Somu: [231, 139, 126, 176, 144, 134, 121, 124, 144, 114, 168, 128,  23,  62, 134,
 109, 122, 120, 141, 111, 152, 165, 128, 122, 101, 109, 150,  81, 175, 123,
 116, 124, 124, 103, 138, 114]
zar: [ 66,  76, 118, 108, 124, 142, 154, 155, 137,  54, 153, 121, 181, 109, 119,
 133, 128, 126,  92, 187,  91,  59, 129, 129,  33, 100,  95, 165,  98,  93,
 144, 100, 131, 129, 165,  94]
tur: [ 96, 191, 145, 122, 127, 118,  48, 132,  81, 149, 136, 129,  74,  62, 102,
 108, 158, 131, 149, 155, 114, 151, 121, 121, 115,  83, 118, 174, 121, 130,
 136, 177,  98, 123, 163, 173]
asked: [231, 139, 126, 176, 144, 134, 121, 124, 144, 114, 168, 128,  23,  62, 134,
 109, 122, 120, 141, 111, 152, 165, 128, 122, 101, 109, 150,  81, 175, 123,
 116, 124, 124, 103, 138, 114] : Somu
asked: [ 96, 191, 145, 122, 127, 118,  48, 132,  81, 149, 136, 129,  74,  62, 102,
 108, 158, 131, 149, 155, 114, 151, 121, 121, 115,  83, 118, 174, 121, 130,
 136, 177,  98, 123, 163, 173] : tur

Bezod: [121, 133, 132,  88]
gaba: [ 73, 123, 123, 107]
fisu: [123,  76, 152,  94]
ziba: [176,  65, 107,  81]
gezag: [ 68, 134, 108, 134]
Dalal: [ 99, 177,  69, 142]
tev: [ 82, 131, 119,  69]
visu: [101, 146, 109,  69]
Bula: [ 42, 134,  35, 130]
lus: [ 68,  68, 134, 142]
rubi: [ 80, 133, 133,  98]
Zavem: [ 85, 107, 106, 106]
places gaba: [123] : 1 2
places rubi: [133] : 1 2
places lus: [68] : 0 1
common Dalal tev:  : [69]
common lus Bula:  : [134]
common Zavem ziba:  : [107]

Vup: [231,  24, 186,  29, 199, 171,  86, 207,  31,  22,  34, 117, 221, 113,  74,
 181, 142,  73, 142, 209, 146, 113,  66, 231, 214, 190,  51, 214, 196, 141,
 219, 127, 120,  91, 103,  64, 229, 198, 157, 162,  96, 136, 132,  33,  85,
  42, 209, 197, 111, 234, 202,  99, 111, 208,  93, 150, 234,  59, 139,  40,
 171, 183,  74, 204]
Mifo: [ 64, 197,  40, 233, 229,  88, 177,  31, 142, 232,  48,  30, 232,  28,  82,
 212, 154, 169,  89,  35,  36, 154, 127, 194, 113, 169, 122, 161, 162, 199,
 135, 194, 154, 132, 190, 107, 114, 218, 194, 221, 179, 182, 100, 176, 123,
 185, 199, 116, 178, 150, 103, 155, 150,  39, 220, 194, 118, 169, 125,  44,
  83, 203,  22, 205]
ravub: [ 64,  68, 144,  59, 138, 138, 216, 189,  49,  52, 220, 104,  31, 172, 119,
  39,  35, 138, 195, 129, 153, 142, 164, 165, 228,  68, 128, 132, 178,  71,
 128, 234, 172,  21, 101, 165, 193, 137, 187, 115,  72,  39,  70, 234, 185,
 173, 124,  83, 134, 131, 174,  81, 162, 215,  67, 105, 156, 174, 192,  28,
 195,  38, 177, 112]
gula: [108, 162,  93, 225, 137, 204, 126, 189,  33,  34,  27, 230, 169, 192, 201,
  31, 210, 230, 203, 154, 143, 152, 134, 128, 229, 177,  69, 205, 114, 114,
  56, 135, 105,  47,  34, 103, 134,  87,  32, 170,  44, 100, 214, 215, 140,
 209,  43,  56, 199,  46,  90, 211, 201, 199,  48, 202, 230, 211, 209, 233,
 114, 213,  47,  56]
places Mifo: [114] : 36
places Mifo: [194] : 23 31 38 55
places gula: [230] : 11 17 56
places gula: [105] : 32

gonug: [181,  60,  60, 131, 180, 150]
Kuf: [144,  60, 113,  61, 181, 113]
zov: [112, 180, 194,  59,  61,  60]
asked: [112, 180, 194,  59,  61,  60] : zov
places gonug: [60] : 1 2
asked: [181,  60,  60, 131, 180, 150] : gonug
places Kuf: [181] : 4

Fim: [136, 138, 128, 105,  87,  82, 108, 197, 111,  77, 155,  90, 163, 158, 158,
  46, 187, 210,  89]
basa: [151, 133, 139, 114,  89, 101, 129, 213,  89,  78, 167, 149, 157, 163, 164,
  71, 163, 217, 163]
vuva: [140, 170, 128,  95,  88,  83,  82, 161, 105,  55, 168, 143, 176, 137, 153,
  57, 155, 201, 100]
Loro: [104, 158, 144, 123, 102, 111, 115, 175, 109,  51, 142, 167, 189, 147, 153,
  80, 168, 232, 148]
zusa: [156, 166, 122, 103,  87,  85,  72, 180, 103,  59, 177, 115, 153, 142, 158,
  46, 164, 196,  69]
geni: [151, 179, 171,  94,  95, 101,  90, 171, 115, 167, 178, 146, 170, 149, 157,
  79, 155, 210,  78]
fopus: [102, 148, 170, 121,  95,  97,  88, 170,  98,  49, 140, 146, 183, 154, 151,
  55, 172, 219,  85]
teza: [132, 163, 122, 101,  96, 105,  79, 190,  98,  46, 163, 109, 152, 149, 156,
  49, 170, 207,  45]
bil: [156, 149, 139, 114,  86,  96, 110, 185, 113, 162, 184, 162, 173, 148, 158,
 161, 175, 207,  95]
places zusa: [87] : 4
places bil: [162] : 9 11
common geni zusa:  : [115]
asked: [151, 133, 139, 114,  89, 101, 129, 213,  89,  78, 167, 149, 157, 163, 164,
  71, 163, 217, 163] : basa
places basa: [89] : 4 8
common Fim bil:  : [158]
common zusa fopus:  : [85]

barek: [ 92, 111, 114, 166, 145, 158]
garuz: [128, 128,  93, 128, 132, 128]
vug: [136, 133, 141, 139, 217,  93]
rak: [113, 167, 127, 140, 131, 127]
sof: [143, 143, 133, 133, 143, 133]
vopo: [173, 139, 133, 120, 124, 117]
places sof: [133] : 2 3 5
common vug garuz:  : [93]

lumu: [114, 129, 133, 125, 132, 119, 107, 123, 135, 146, 127]
mik: [ 82, 111, 127, 120, 118, 126, 127, 126, 147, 124, 120]
Desa: [ 83, 126, 218, 128, 124, 149,  94, 112, 101, 122, 138]
narip: [ 82, 136,  40, 128, 124, 115, 158, 115, 148,  83, 127]
common mik lumu:  : [127]
common lumu mik:  : [127]
places mik: [126] : 5 7
common narip lumu:  : [127]

mol: [ 21, 197, 128, 127]
gog: [ 48, 158, 159, 123]
vaned: [126, 159, 159, 158]
asked: [ 21, 197, 128, 127] : mol
asked: [ 48, 158, 159, 123] : gog
asked: [126, 159, 159, 158] : vaned
places vaned: [126] : 0

zal: [189,  91, 203, 175, 168,  79, 153, 211, 100]
tetu: [139,  97, 159, 138, 232, 159, 135,  82, 172]
paf: [187, 132, 150, 183, 232,  85, 146, 135, 120]
rige: [102, 141,  87, 105,  69, 115, 123, 160,  76]
fune: [133, 131, 175, 146, 108, 165, 149, 120,  92]
zunin: [110,  78, 170, 112, 158, 223, 224, 148, 139]
Fibaf: [152, 107, 101, 140, 167, 228, 141, 186,  52]
rem: [132, 114, 142, 102,  85, 146, 132, 102,  98]
common zunin tetu:  : [139]
places zunin: [223] : 5
common rige rem:  : [102]

Fopa: [111, 133,  66,  70, 125, 165, 140, 101, 136, 129, 118]
rokes: [172, 139, 133, 131, 162, 119, 111, 110, 144, 130, 152]
Dudeb: [142, 146, 119, 138, 168, 145, 132, 159, 237, 151, 130]
Dugif: [121, 131, 130, 136, 111, 122, 133, 136, 127, 135, 126]
Befe: [ 36, 132,  55, 110, 130, 174, 128,  97, 142, 127, 117]
sugi: [164, 138, 130, 153, 230, 196, 144, 129, 103, 157, 138]
places sugi: [153] : 3
common sugi Befe:  : [130]
common sugi Fopa:  : [129]
common Dugif sugi:  : [130]

Totun: [ 90,  89, 163, 112, 185, 147, 156, 136, 171, 159, 142, 131, 147, 176, 177,
 177, 188, 137,  77, 130]
rilod: [133, 116, 132,  20,  77, 131, 183, 131, 155, 160, 124, 122, 151,  21, 128,
  77,  88, 106, 139, 138]
zev: [182, 169,  92, 150, 114, 124, 147, 152,  74,  76, 125, 187,  99, 102,  91,
 120, 120, 162, 136,  70]
Lisi: [184, 170,  88, 155, 108, 132, 155, 151,  82,  80, 125, 184, 100,  93,  89,
 115, 118, 154, 122,  72]
ribet: [ 89,  84, 166, 110, 184, 168, 157, 138,  78, 157, 144, 135, 147, 173, 178,
 176, 186, 142,  77, 129]
podi: [ 89,  84, 166, 110,  79, 141, 157, 131, 167, 157, 144, 135, 109, 173, 178,
 176, 186, 142,  77, 129]
fuzek: [133, 116, 132, 156,  77, 167, 126, 124, 126, 160, 124, 122, 151, 151, 128,
  77,  88, 106, 142, 151]
Zige: [105, 100, 145, 118,  81, 150, 126, 111, 150, 164, 126,  98, 150,  54, 137,
  80,  68,  93, 178, 175]
tevag: [ 89, 107,  77, 141, 184, 141, 157, 138, 141, 157, 144, 135, 147, 173, 157,
 176, 108, 142,  77, 157]
Kiruz: [ 96,  98, 154, 118, 185, 158, 154, 125, 175, 159, 138, 119, 135, 183, 172,
 175, 191, 126,  70, 134]
asked: [ 90,  89, 163, 112, 185, 147, 156, 136, 171, 159, 142, 131, 147, 176, 177,
 177, 188, 137,  77, 130] : Totun
common podi Zige:  : [178]
places tevag: [77] : 2 18
places fuzek: [151] : 12 13 19
places tevag: [157] : 6 9 14 19
places rilod: [21] : 13
common Totun Lisi:  : [89]

Zag: [138,  79, 119, 167]
buzu: [166, 166, 166, 166]
rut: [ 95, 167, 118, 120]
vupaz: [ 79, 119, 107,  18]
asked: [138,  79, 119, 167] : Zag
places rut: [118] : 2
places buzu: [166] : 0 1 2 3
places vupaz: [119] : 1
common Zag rut:  : [167]
places rut: [95] : 0

Tidun: [108, 209, 109, 209, 115,  91, 100, 187, 222,  86]
bemim: [119,  88, 114, 212, 112, 112, 208, 185, 112,  84]
vusu: [120,  89, 109, 209, 115, 120, 120, 187, 222, 120]
asked: [108, 209, 109, 209, 115,  91, 100, 187, 222,  86] : Tidun
places bemim: [112] : 4 5 8
asked: [119,  88, 114, 212, 112, 112, 208, 185, 112,  84] : bemim
places vusu: [120] : 0 5 6 9

moli: [114, 123,  86, 122,  98,  66,  65]
bazom: [ 74, 147,  96, 110, 107, 105, 136]
Karog: [113, 110, 113, 110, 110, 113, 113]
lizov: [127, 147,  96, 110, 107,  67, 136]
zum: [149,  66,  66, 137, 159, 156, 105]
Pude: [124, 114, 135, 113, 153,  51,  51]
fon: [176, 109, 139, 114,  61,  95, 134]
kote: [127, 115,  77, 102, 118, 139, 171]
mipu: [ 26, 162, 155,  63, 228, 157, 141]
common Karog Pude:  : [113]
places Karog: [113] : 0 2 5 6
common moli zum:  : [66]

